500 stands for zero in the data rows.
Here are some rows, each followed by its group. Rows of different groups can look alike.
[575 655 531 470 522 440 369 595 449 497 532 519 545 461 443 533 395 496 521 458 523 317 576 539 507 519 524 408 457
 421 532 416] 1
[441 519 469 504 604 355 562 384 404 409 444 553 554 604 318 413 544 511 680 503 516 448 372 529 536 575 561 333 513
 506 539 445] 2
[446 480 459 390 366 725 385 383 487 449 405 440 396 525 665 432 437 526 407 604 471 369 501 606 552 374 406 406 417
 565 350 460] 3
[599 453 444 421 422 522 405 485 535 448 480 398 499 522 566 492 534 550 436 544 453 382 605 571 463 478 477 457 518
 461 527 531] 1
[511 501 528 552 472 619 446 557 546 534 629 430 563 552 529 448 469 489 581 505 517 542 542 604 410 451 449 512 496
 514 593 561] 4
[482 556 543 469 508 557 436 636 511 441 392 550 515 478 502 518 412 505 554 514 528 591 454 426 352 606 490 663 507
 463 587 588] 4
[551 417 435 317 481 432 442 400 473 388 526 541 467 597 581 261 548 500 390 660 527 318 496 556 612 516 534 308 571
 523 372 445] 1
[299 487 340 602 439 568 625 470 608 387 506 329 520 375 515 474 731 437 432 549 493 439 462 541 442 394 410 636 318
 511 493 554] 5
[523 466 496 381 471 505 448 478 506 473 478 470 493 489 655 476 481 549 433 609 512 526 463 470 518 655 544 539 539
 572 458 497] 3
[436 478 577 577 463 578 425 562 577 628 498 402 460 517 486 522 485 484 495 469 471 588 569 554 405 591 434 582 576
 540 559 610] 4
[482 513 425 466 642 587 406 593 563 570 590 501 626 675 450 511 424 487 578 448 527 394 549 457 457 593 405 448 616
 563 615 444] 4
[647 586 454 612 546 550 401 587 615 590 616 597 702 481 459 563 517 486 501 424 498 594 522 404 466 489 407 473 562
 416 603 463] 4
[538 472 522 400 393 490 489 340 467 378 387 535 401 432 565 446 518 559 507 542 518 481 535 609 526 540 588 499 557
 567 332 487] 3
[403 418 459 565 653 370 613 423 406 654 610 634 510 594 310 464 537 507 657 590 460 439 531 441 471 600 521 538 573
 503 538 427] 2
[566 408 461 292 417 550 434 493 385 456 387 485 388 608 689 305 405 513 387 597 505 426 548 473 565 706 549 392 586
 501 455 455] 3
[553 475 501 354 493 491 518 408 421 574 499 482 533 554 520 360 421 556 637 489 491 296 511 580 569 526 694 389 591
 562 467 384] 1
[501 521 512 426 615 387 511 500 470 501 561 651 524 419 296 525 491 584 493 256 438 567 410 369 492 368 498 393 388
 497 468 469] 6
[559 403 540 379 473 508 484 433 418 524 606 549 405 596 504 479 501 585 498 537 494 418 585 515 560 505 569 376 535
 540 423 506] 1
[524 539 534 599 600 280 642 462 433 544 639 635 607 466 233 594 589 539 501 423 549 617 384 370 555 517 573 501 422
 580 609 461] 2
[542 572 504 513 524 543 590 501 507 508 422 568 600 453 494 511 446 496 588 564 494 519 444 489 461 528 507 513 606
 555 547 531] 4
[508 566 527 602 571 521 411 533 576 556 433 641 625 410 502 620 464 495 451 384 510 628 341 383 475 464 416 547 514
 619 611 555] 4
[484 506 497 343 556 436 552 486 444 597 616 682 501 486 410 570 487 565 510 468 554 334 454 474 623 458 700 344 492
 474 442 418] 2
[496 458 459 431 423 465 539 551 581 556 382 425 415 439 619 374 414 460 527 601 469 503 420 532 436 652 485 552 503
 418 493 564] 4
[538 541 481 459 402 516 389 606 473 342 513 495 402 379 533 539 477 518 404 489 497 491 529 501 503 365 500 491 466
 435 429 544] 1
[472 547 488 482 441 503 565 561 455 428 452 394 399 494 568 496 624 432 393 640 439 498 504 557 474 348 399 467 444
 592 477 502] 5
[554 572 436 509 560 616 401 563 579 575 530 457 528 723 526 477 420 492 505 443 468 562 522 503 478 602 441 537 672
 576 522 486] 4
[532 578 469 526 634 598 474 629 517 603 442 510 627 599 477 410 446 483 589 531 474 599 631 437 328 725 385 470 614
 439 583 460] 4
[606 591 498 488 648 452 402 587 469 539 535 644 583 470 445 589 411 596 535 367 503 542 524 441 497 526 462 561 546
 525 520 477] 6
[475 513 580 590 536 456 576 513 481 483 528 479 462 333 494 618 406 548 563 384 455 546 400 572 538 472 462 520 513
 436 425 547] 6
[566 545 459 526 586 529 442 538 531 513 537 552 593 563 476 450 498 462 495 515 460 468 543 530 439 578 381 530 542
 500 615 456] 4
[422 350 426 414 518 423 555 422 415 556 583 551 519 661 391 486 480 548 587 558 503 356 443 445 563 441 579 401 633
 509 336 455] 2
[394 555 468 502 471 461 561 618 599 440 531 393 558 520 532 391 518 530 533 542 563 554 399 519 473 464 562 654 463
 578 507 564] 7
[466 415 420 472 449 491 462 436 502 583 485 507 571 485 533 420 442 505 479 516 462 518 475 461 457 506 528 646 546
 469 573 531] 4
[462 519 522 528 356 530 505 514 536 399 451 368 403 513 575 539 466 390 386 478 545 492 552 550 471 386 407 523 327
 423 484 599] 7
[513 500 430 398 511 673 414 535 605 577 457 431 470 619 565 374 461 442 505 463 491 514 490 440 450 657 510 455 569
 470 623 480] 4
[236 525 494 638 425 563 537 661 529 478 468 373 396 467 399 542 515 438 426 468 480 419 535 567 434 427 315 621 375
 415 449 572] 7
[502 574 476 538 435 544 557 559 537 441 451 395 500 549 492 418 519 457 459 485 457 478 426 550 408 578 445 480 490
 424 482 578] 7
[443 504 514 552 636 453 612 408 453 571 554 634 611 502 380 606 535 528 628 440 519 568 437 550 520 491 517 512 515
 600 487 491] 2
[312 471 398 627 490 460 660 581 563 399 485 224 443 339 457 486 637 466 460 568 506 514 435 564 487 331 590 660 345
 454 421 635] 7
[514 473 527 474 526 556 467 605 535 555 509 560 568 485 534 680 489 541 537 439 529 605 506 422 468 522 472 611 513
 491 482 519] 6
[358 535 422 627 423 552 556 579 533 443 437 380 415 328 543 432 472 456 544 586 501 575 546 592 448 458 415 599 382
 491 455 516] 5
[391 412 475 520 419 526 545 556 526 449 532 421 393 474 575 454 523 493 488 585 479 444 442 623 489 374 479 533 395
 429 493 581] 7
[550 567 506 607 554 569 453 625 486 521 572 459 652 577 495 574 458 444 576 451 472 561 553 397 418 635 445 561 601
 615 671 515] 4
[344 437 407 520 413 578 585 507 473 363 367 299 361 437 553 508 597 478 313 472 536 442 460 560 512 502 465 454 425
 514 395 560] 5
[530 584 490 611 581 607 408 645 563 595 455 494 661 622 522 604 480 466 582 373 462 623 547 425 382 640 300 544 553
 621 671 561] 4
[321 474 413 540 414 532 575 531 548 451 476 357 374 489 500 468 386 430 486 528 487 474 492 590 512 533 412 553 477
 493 419 494] 7
[527 476 532 404 528 431 484 466 408 608 476 545 487 444 465 471 488 521 494 469 481 380 518 525 541 574 475 362 592
 455 532 431] 1
[342 467 585 502 344 541 481 588 480 424 417 490 306 442 529 542 564 522 353 511 521 512 529 579 498 374 498 494 356
 435 475 621] 7
[589 449 531 302 482 574 523 326 385 486 403 506 418 497 557 445 465 468 567 553 532 494 441 570 577 483 502 461 586
 581 426 482] 3
[405 501 554 427 408 538 483 579 568 417 390 430 402 428 510 522 458 492 404 479 529 460 515 523 552 362 479 475 365
 412 435 529] 7
[514 420 522 553 561 382 612 537 435 549 552 624 548 320 351 537 495 565 551 425 508 601 367 500 597 508 655 679 466
 384 496 555] 6
[176 558 397 636 300 677 583 626 642 311 474 239 329 424 507 523 632 391 378 518 556 468 485 589 512 273 309 485 198
 369 409 600] 5
[450 439 471 552 573 418 555 382 469 622 476 587 518 496 414 509 530 469 571 599 509 494 506 575 553 491 542 472 569
 479 514 533] 2
[480 549 528 586 455 612 449 577 631 499 462 427 511 411 534 412 446 454 541 475 493 588 642 559 411 539 412 561 450
 439 562 696] 4
[516 373 483 433 425 508 500 503 489 354 525 393 457 492 625 454 479 502 511 530 470 535 590 587 519 467 519 522 546
 506 394 511] 3
[500 577 605 467 527 476 362 484 505 529 485 488 500 526 598 594 480 461 446 469 519 528 441 561 514 652 437 422 537
 586 480 515] 4
[580 543 542 451 478 429 522 442 451 703 580 558 532 403 432 577 514 565 523 430 539 531 477 456 488 414 554 553 520
 524 568 524] 6
[502 446 488 574 560 515 618 483 478 541 455 567 559 559 454 482 395 486 660 541 487 457 548 498 527 609 526 501 580
 604 597 523] 2
[641 586 524 571 531 614 474 584 546 543 572 541 616 555 412 491 558 455 453 434 452 516 679 425 409 576 411 472 590
 528 575 483] 4
[582 456 448 213 376 590 360 449 498 581 493 508 385 576 706 318 499 513 457 485 521 440 456 561 571 604 570 450 522
 450 420 426] 3
[421 509 444 512 538 401 563 553 461 367 537 551 499 317 449 664 503 479 433 424 483 635 377 433 525 347 530 623 432
 431 468 537] 6
[466 593 460 562 535 473 496 583 541 604 530 446 567 461 385 447 420 466 584 461 496 567 518 510 377 590 438 637 553
 499 557 574] 4
[452 429 423 614 480 593 568 416 511 331 369 352 370 490 529 563 631 524 362 633 539 497 526 560 511 411 494 512 352
 560 458 548] 5
[513 483 589 428 472 446 468 413 439 369 495 529 399 519 503 512 426 575 477 643 491 415 659 562 570 493 575 537 584
 557 469 444] 1
[440 452 414 534 378 444 549 549 547 435 543 339 340 362 485 494 548 489 445 508 539 441 469 525 493 542 548 575 438
 513 563 533] 7
[249 576 543 557 450 533 628 636 592 486 475 394 436 376 337 610 511 449 360 458 462 541 439 502 528 354 442 529 381
 362 504 590] 5
[388 452 412 629 602 356 662 437 485 687 622 561 514 613 271 437 521 507 698 559 482 517 598 433 414 581 477 447 602
 393 388 427] 2
[510 511 609 482 471 488 422 512 499 442 509 523 432 362 483 544 420 525 421 549 520 622 559 520 514 498 609 560 437
 537 515 569] 6
[570 476 501 422 360 527 455 306 393 313 523 441 375 464 675 400 514 551 553 606 536 418 486 542 539 381 545 387 516
 452 343 468] 1
[380 600 389 497 454 697 420 588 552 463 480 455 495 553 527 484 519 505 487 378 540 477 597 543 437 476 490 493 417
 510 473 490] 4
[504 363 437 356 436 484 458 450 501 473 533 527 599 496 604 404 499 501 569 579 545 495 535 538 489 419 636 511 614
 636 438 494] 3
[583 582 435 488 551 419 340 530 467 473 708 581 610 463 439 713 488 505 524 422 528 598 551 464 523 407 470 521 469
 450 576 507] 6
[618 386 445 419 495 371 538 450 386 684 500 482 379 631 481 383 495 488 573 515 518 438 462 612 586 464 583 332 552
 501 498 382] 1
[571 575 554 440 612 399 448 577 553 484 490 564 665 390 424 634 418 502 495 359 474 552 403 378 510 458 492 600 432
 462 617 545] 6
[304 503 343 727 440 579 683 561 606 269 404 341 419 315 465 553 596 443 358 438 465 510 401 521 436 302 374 582 186
 517 384 551] 5
[472 499 584 710 506 377 475 622 542 600 594 428 564 489 499 394 530 451 628 522 488 728 457 503 449 561 372 593 470
 368 632 525] 4
[553 503 478 402 461 627 373 444 521 569 440 441 409 622 619 433 515 495 465 457 430 451 575 490 507 577 410 453 639
 469 555 469] 4
[511 607 476 512 604 545 434 577 502 564 469 462 596 548 513 545 464 446 437 545 440 647 462 445 419 600 322 594 608
 606 658 526] 4
[710 529 525 356 564 418 441 353 462 450 588 580 489 530 428 514 607 514 541 506 519 420 582 443 555 482 607 406 553
 440 412 439] 1
[645 445 482 269 439 428 477 325 450 585 499 614 374 662 602 294 454 547 599 540 567 293 444 526 591 525 668 361 573
 462 306 399] 3
[643 562 466 560 575 446 482 607 503 572 670 616 519 590 437 459 529 485 591 398 518 448 503 483 480 407 482 438 531
 397 532 380] 2
[423 498 434 644 406 552 501 536 559 409 465 428 379 374 517 492 500 460 395 544 498 468 523 597 505 487 419 548 400
 388 554 629] 7
[616 591 542 584 589 677 421 607 516 550 507 405 655 636 509 557 503 416 546 404 443 622 568 433 383 680 448 544 537
 543 615 495] 4
[542 608 520 629 476 564 459 607 698 532 538 416 522 548 547 426 501 436 449 507 481 444 635 527 351 530 294 539 442
 363 560 558] 4
[415 430 540 642 530 499 563 546 624 486 450 367 449 359 408 563 477 428 486 533 465 526 525 511 402 423 363 625 429
 498 472 545] 7
[582 551 584 399 537 466 533 440 462 488 510 635 461 418 317 565 476 567 553 486 473 484 440 524 650 420 590 402 547
 468 436 458] 1
[475 579 462 614 552 462 582 463 441 602 490 585 669 537 413 483 461 386 605 466 462 593 469 466 438 582 528 545 571
 475 577 475] 2
[585 518 521 608 576 543 495 657 608 712 567 452 621 542 522 462 560 498 442 475 435 586 516 409 367 628 354 543 586
 506 700 510] 4
[529 424 467 490 482 493 429 346 402 375 538 509 468 514 613 508 415 542 534 489 492 425 527 588 535 492 571 394 600
 554 370 554] 3
[645 522 459 476 550 489 419 431 496 516 593 522 477 585 483 375 568 498 488 567 514 441 596 560 454 600 535 445 533
 490 530 527] 4
Which 3 other groups have their centres nearest to the centre of group 2, nearest first?
6 1 4
Which 3 groups are nearest to each row below, nearest first, going by the average distance to the group's rows?
[502 347 417 418 415 510 485 387 478 473 450 492 533 560 737 494 463 508 529 623 547 427 494 566 497 611 654 538 601
 544 522 470] >> 3 1 4
[564 579 529 542 525 748 484 643 577 644 443 494 624 618 478 527 473 437 520 462 462 575 538 453 413 549 389 519 523
 503 566 536] >> 4 6 7
[500 542 621 530 597 318 488 544 475 475 502 606 579 370 458 711 539 608 507 313 480 700 407 357 594 434 568 607 417
 484 545 517] >> 6 2 4
[412 569 600 415 521 346 570 541 438 454 463 617 580 430 428 727 404 583 529 350 518 681 451 405 581 393 624 627 391
 468 579 553] >> 6 2 7
Which 4 groups are nearest to each row below, nearest first, going by the average distance to the group's rows?
[435 527 460 628 522 562 414 635 625 490 529 467 549 530 449 470 508 366 419 465 497 539 407 525 382 471 420 619 483
 383 519 516] >> 7 4 6 5
[581 444 515 560 541 406 539 412 430 618 435 580 460 545 397 503 520 501 595 521 495 555 590 577 520 553 519 450 527
 593 353 439] >> 2 1 3 6
Which 3 groups are nearest to each row below, nearest first, going by the distance to the group's nearest row?
[530 441 526 405 429 429 563 297 423 488 415 629 498 421 446 360 429 513 641 537 569 422 534 422 552 524 599 354 553
 469 413 431] >> 1 3 2
[482 461 464 349 368 537 451 293 425 465 378 442 431 546 650 458 517 554 478 711 528 403 519 508 574 464 556 393 534
 667 388 454] >> 3 1 5
[506 461 539 385 435 466 479 420 488 485 491 470 532 549 599 522 526 521 496 629 539 547 449 499 560 534 681 407 499
 506 518 548] >> 3 1 6
[530 526 585 404 512 532 534 418 421 406 543 607 571 471 527 523 589 546 501 438 516 438 445 513 550 580 559 367 533
 504 574 425] >> 1 4 2
[491 494 509 446 455 529 472 418 575 636 515 426 405 487 561 480 508 493 510 565 457 403 536 533 502 444 469 517 523
 363 474 531] >> 1 7 4
Which 4 groups are nearest to each row below, nearest first, going by the distance to the centre of the group?
[286 536 449 612 408 581 504 501 642 478 451 314 406 473 557 417 527 473 412 497 519 462 506 525 473 553 502 600 430
 476 591 607] >> 7 5 4 3
[592 602 605 580 598 467 470 630 521 406 476 611 703 463 551 653 492 528 524 348 465 575 301 487 553 470 446 581 473
 530 595 502] >> 6 4 2 7
[571 384 507 475 441 393 526 385 398 565 542 538 468 511 450 439 668 518 615 626 512 447 536 537 574 505 596 360 533
 627 388 459] >> 1 2 3 6
[621 590 570 390 565 334 564 640 474 530 556 698 680 354 422 733 473 542 535 279 472 648 408 399 627 390 638 661 383
 464 635 553] >> 6 2 4 1
[492 593 545 545 584 535 492 564 505 602 525 565 618 522 450 467 648 439 535 416 469 591 488 395 424 728 370 450 570
 534 685 518] >> 4 2 6 1
Which 4 groups are nearest to each row below, nearest first, going by the distance to the group's nearest row?
[549 498 559 452 449 605 588 420 478 486 536 418 412 428 541 576 551 576 462 577 555 482 463 544 584 386 406 458 324
 484 420 519] >> 7 5 1 3
[516 398 421 341 347 564 444 265 515 579 543 459 471 459 721 339 449 529 424 532 495 400 708 551 623 526 641 408 508
 584 440 438] >> 3 1 4 6
[608 582 459 500 641 641 361 616 584 534 612 499 621 713 549 452 479 423 600 429 489 500 524 458 383 693 438 457 540
 553 754 359] >> 4 2 6 1
[580 476 584 547 614 520 522 498 496 563 509 552 525 476 442 446 599 530 557 465 480 574 514 483 490 610 612 485 546
 530 479 423] >> 4 2 1 6
[505 454 530 505 431 468 529 332 414 500 405 484 458 509 547 468 583 549 478 492 496 343 442 456 530 551 479 401 541
 551 320 473] >> 3 1 2 4
[576 461 527 429 496 562 517 315 416 378 574 596 436 608 534 347 451 479 555 602 564 265 591 517 514 530 557 316 615
 518 357 413] >> 1 3 4 2
[403 410 522 448 398 566 489 371 430 443 305 470 418 464 627 369 570 572 437 609 565 498 595 541 558 511 618 479 405
 542 387 529] >> 3 5 1 7
[600 495 496 396 503 447 456 361 462 602 546 570 484 590 468 449 493 538 484 534 538 449 554 519 520 511 525 381 610
 587 451 419] >> 1 4 3 2
[462 560 575 557 529 346 538 570 468 578 476 626 508 447 550 587 501 574 481 395 474 571 393 538 576 358 632 638 407
 594 665 516] >> 6 4 2 7
[601 558 500 509 598 581 438 516 468 573 551 500 588 577 539 489 499 457 527 558 500 514 548 481 458 584 437 520 599
 619 664 551] >> 4 2 6 3
[540 350 443 388 443 426 529 330 382 450 426 510 476 701 536 389 496 561 495 587 553 339 526 482 547 571 569 393 647
 489 377 382] >> 1 2 3 4
Which 3 other groups have their centres nearest to the centre of group 4, nearest first?
6 2 7
Which 3 groups are nearest to each row below, nearest first, going by the distance to the centre of the group?
[450 419 497 402 431 464 554 480 454 273 509 438 364 528 562 480 508 487 397 643 479 445 552 601 549 407 562 433 528
 484 377 576] >> 3 1 7
[455 611 612 462 510 625 548 410 484 497 504 530 408 501 485 627 496 573 367 402 463 494 470 465 648 411 423 497 271
 526 453 595] >> 6 7 5
Group 1 spreads out most along one direction. Which 3 other groups' directions of most spread are closest to that one, closest first?
3 5 7
Which 3 other groups have their centres nearest to the centre of group 5, nearest first?
7 4 6
Group 2 spreads out most along one direction. Which 3 other groups' directions of most spread are closest to that one, closest first?
4 3 7
Which 3 other groups have their centres nearest to the centre of group 6, nearest first?
2 4 1
Group 6 spreads out most along one direction. Which 3 other groups' directions of most spread are closest to that one, closest first?
4 5 3
Group 7 spreads out most along one direction. Which 3 other groups' directions of most spread are closest to that one, closest first?
2 1 4
Which 3 other groups have their centres nearest to the centre of group 3, nearest first?
1 4 7
